One turn sends every row of this set to another row. A few are shown first. Where does it send the rows asked after them?
vutef: [-1.04  0.78 -2.41  2.18 -2.91  1.00 -1.71  0.31 -0.16 -1.66 -0.27  1.23
  0.29  0.59  0.59  1.25  3.20]
vud: [-0.30  0.84 -1.94  0.75 -0.26 -1.30 -0.81  0.81  0.76 -1.62  0.57  0.76
  0.30 -0.59  0.91  0.28 -0.28]
beluf: [-2.08  0.98 -1.60  1.29 -2.01 -0.82 -1.32  1.52  0.52 -2.55  0.08  1.96
  0.14  0.01 -0.78  0.56  2.29]
moro: [-0.29  0.63 -1.41  1.49 -1.57 -0.06 -0.48 -1.12  1.89  0.00  0.70  0.66
  0.61  0.74 -0.22  0.80 -0.26]
dafo: [-1.15  0.82 -0.78  1.29 -1.87 -0.80 -0.17  0.77  1.13 -0.49  0.46  0.94
  0.81 -0.56  0.50  1.77  0.43]
Revug: [ 0.41 -1.02 -2.36  1.60 -1.31  0.36 -1.81  0.82  1.09 -0.84  0.33  1.34
 -0.65  0.71 -0.12 -1.23  2.31]
vulid: [-0.70  1.11 -2.19  1.88 -2.84  1.34 -1.34  0.01 -0.43 -1.98 -0.54 -1.02
  0.31  1.29  0.87  0.03  0.88]
batum: [-0.09  0.86 -1.71  1.62 -0.73 -0.31 -0.84  0.75  1.63 -1.21  0.73  0.22
  0.20 -1.05  1.26  1.02 -0.47]
rata: [-0.34  0.09 -2.12  0.86 -2.78  0.71 -1.10 -1.01  0.00 -2.55 -0.98 -0.69
 -0.35 -1.25 -0.11 -0.33 -0.02]
Linom: [-0.98  1.68 -0.90  1.32 -0.60  0.15 -0.39  0.37  1.79 -2.50 -0.74  2.21
  0.12 -1.10 -0.33  0.24  0.99]
fir: [-0.21 -0.75 -3.79  1.86 -0.58  0.90 -2.24  0.16  0.39 -2.39  0.65  0.27
 -0.03  0.50 -0.09 -0.48  1.87]
bura: [ 0.66  1.20 -2.45  0.08 -1.11  1.19 -0.13 -0.67  1.62 -2.64 -0.50  0.74
  0.36 -1.26  0.78  0.43  0.79]
fetir: [-0.88 -0.93 -2.81  2.61 -1.65  1.55 -1.62  0.22  1.11 -1.97  0.24  0.99
  0.65  0.68 -1.55 -0.11  2.59]
Mulek: [-0.88  0.01 -1.42  2.65 -2.32  1.49 -0.37  0.40  2.02 -1.05  0.23  1.58
  1.14  0.06 -1.32  1.01  2.03]
Meri: [-0.42 -1.62 -1.87  0.90 -1.66  1.34 -1.24  0.36  1.70 -0.38  0.01  1.47
 -0.35  0.42 -1.00  0.09  2.12]
dubim: [-2.13  0.39 -1.54  1.01 -2.80 -0.85 -1.14  0.08  0.42 -2.41 -0.18  2.30
 -0.44 -0.88 -0.45  0.75  2.14]
Gobop: [ 0.60  0.53 -2.50  1.30 -1.85 -1.17 -1.30 -0.53  1.10 -0.45  1.39  0.26
  0.34  0.16  0.43  0.49  0.12]
Dem: [-1.06  0.86 -1.93  2.31 -3.12  0.92 -1.63 -0.72 -0.53 -2.21 -1.18  0.29
 -0.36  0.81  0.66 -0.64  0.67]
dof: [-1.42  0.09 -0.75  2.19 -3.10  0.95 -0.04  0.42  1.42 -0.45  0.10  1.01
  1.11  0.54 -0.34  1.22  1.75]
rab: [-0.13 -1.29 -3.52  1.19 -1.74  1.15 -1.57  0.02  0.77 -2.73  0.06  0.04
  0.29  0.57 -0.76 -1.23  1.81]
Geg: [ 0.00  0.55 -1.86 -0.58 -1.49  1.04  0.35  0.02  1.68 -2.78 -0.31  0.18
  0.30 -1.46 -0.37  0.06  0.90]
sud: [-0.24  0.21 -2.87  1.23 -2.21  0.98 -1.67 -0.84  0.98 -3.04 -0.34 -1.29
 -0.22 -1.25 -0.01  0.02  0.31]
Gurig: [-1.82  0.53 -1.54  1.54 -2.21 -0.33 -1.54  0.89  0.81 -2.05 -0.24  1.99
  0.06 -1.26 -0.84  1.68  2.36]
kure: [ 0.14  0.28 -3.15  1.53  0.01  0.03 -1.79  0.44  0.74 -1.94  0.73 -0.15
 -0.20 -0.17  1.38 -0.08  0.30]
rezo: [-1.32  0.63 -2.40  1.33 -3.50  0.36 -1.62 -0.24 -0.49 -1.93 -0.49  1.76
 -0.04  0.70  0.89  0.84  2.41]
rokup: [ 0.61 -0.28 -2.69  1.85 -1.56 -1.21 -2.11  0.53  0.80 -1.04  1.16  0.43
 -0.47  0.21  0.20 -0.97  1.05]
Nipu: [-0.52  0.71 -0.99  2.03 -1.97  0.45 -0.08  0.66  2.22 -0.63  0.51  1.09
  0.94 -0.99  0.03  1.74  0.51]
tutot: [-0.49  0.60 -1.75  0.98 -2.09  1.33 -0.61 -0.34  0.78 -2.60 -0.59 -1.61
  0.06 -0.48 -0.20 -0.56 -0.09]
pesa: [-1.06  1.29 -0.74  0.84 -1.34 -0.15  0.20 -0.38  0.97 -2.55 -0.72  2.36
 -0.34 -1.01 -0.20 -0.58  1.41]
Dibu: [-1.16 -1.05 -1.85  2.43 -2.98  1.73 -0.81  0.08  1.24 -1.69 -0.10  0.40
  0.64  0.97 -1.20 -0.45  2.26]
Dig: [-0.76  1.25 -1.35  0.18 -0.97  0.11  0.20  0.90  1.54 -2.66 -0.19  2.22
  0.38 -0.55 -0.41 -0.12  1.94]
Sot: [ 0.40  0.76 -1.83 -0.26 -1.82  0.95  0.29 -1.12  0.59 -2.34 -0.78  0.98
  0.03 -1.51  0.46 -0.15  0.98]
tam: [-0.89  0.88 -2.23  3.12 -2.44  1.22 -2.01 -0.42  0.11 -2.47 -0.68 -0.52
 -0.23  0.72  0.42 -0.60  1.41]
gem: [-1.07 -0.72 -1.03  1.23 -1.60  0.96 -0.71 -0.48  2.20 -0.09  0.01  0.98
  0.06  0.33 -1.39  0.74  0.52]
let: [ 0.48 -0.17 -3.42  0.46 -0.23 -0.19 -1.35  0.25  0.52 -2.60  0.38  0.46
  0.17  0.11  0.64 -1.05  0.62]
Gil: [-1.50  0.76 -2.59  1.54 -3.19  0.07 -1.92  0.91 -0.60 -1.86  0.11  0.55
  0.35  0.95  0.20  1.19  2.32]

moro turns into gem
fir turns into kure
Now find these:
tutot turns into Geg
vud turns into dafo
dubim turns into rezo
Gurig turns into vutef

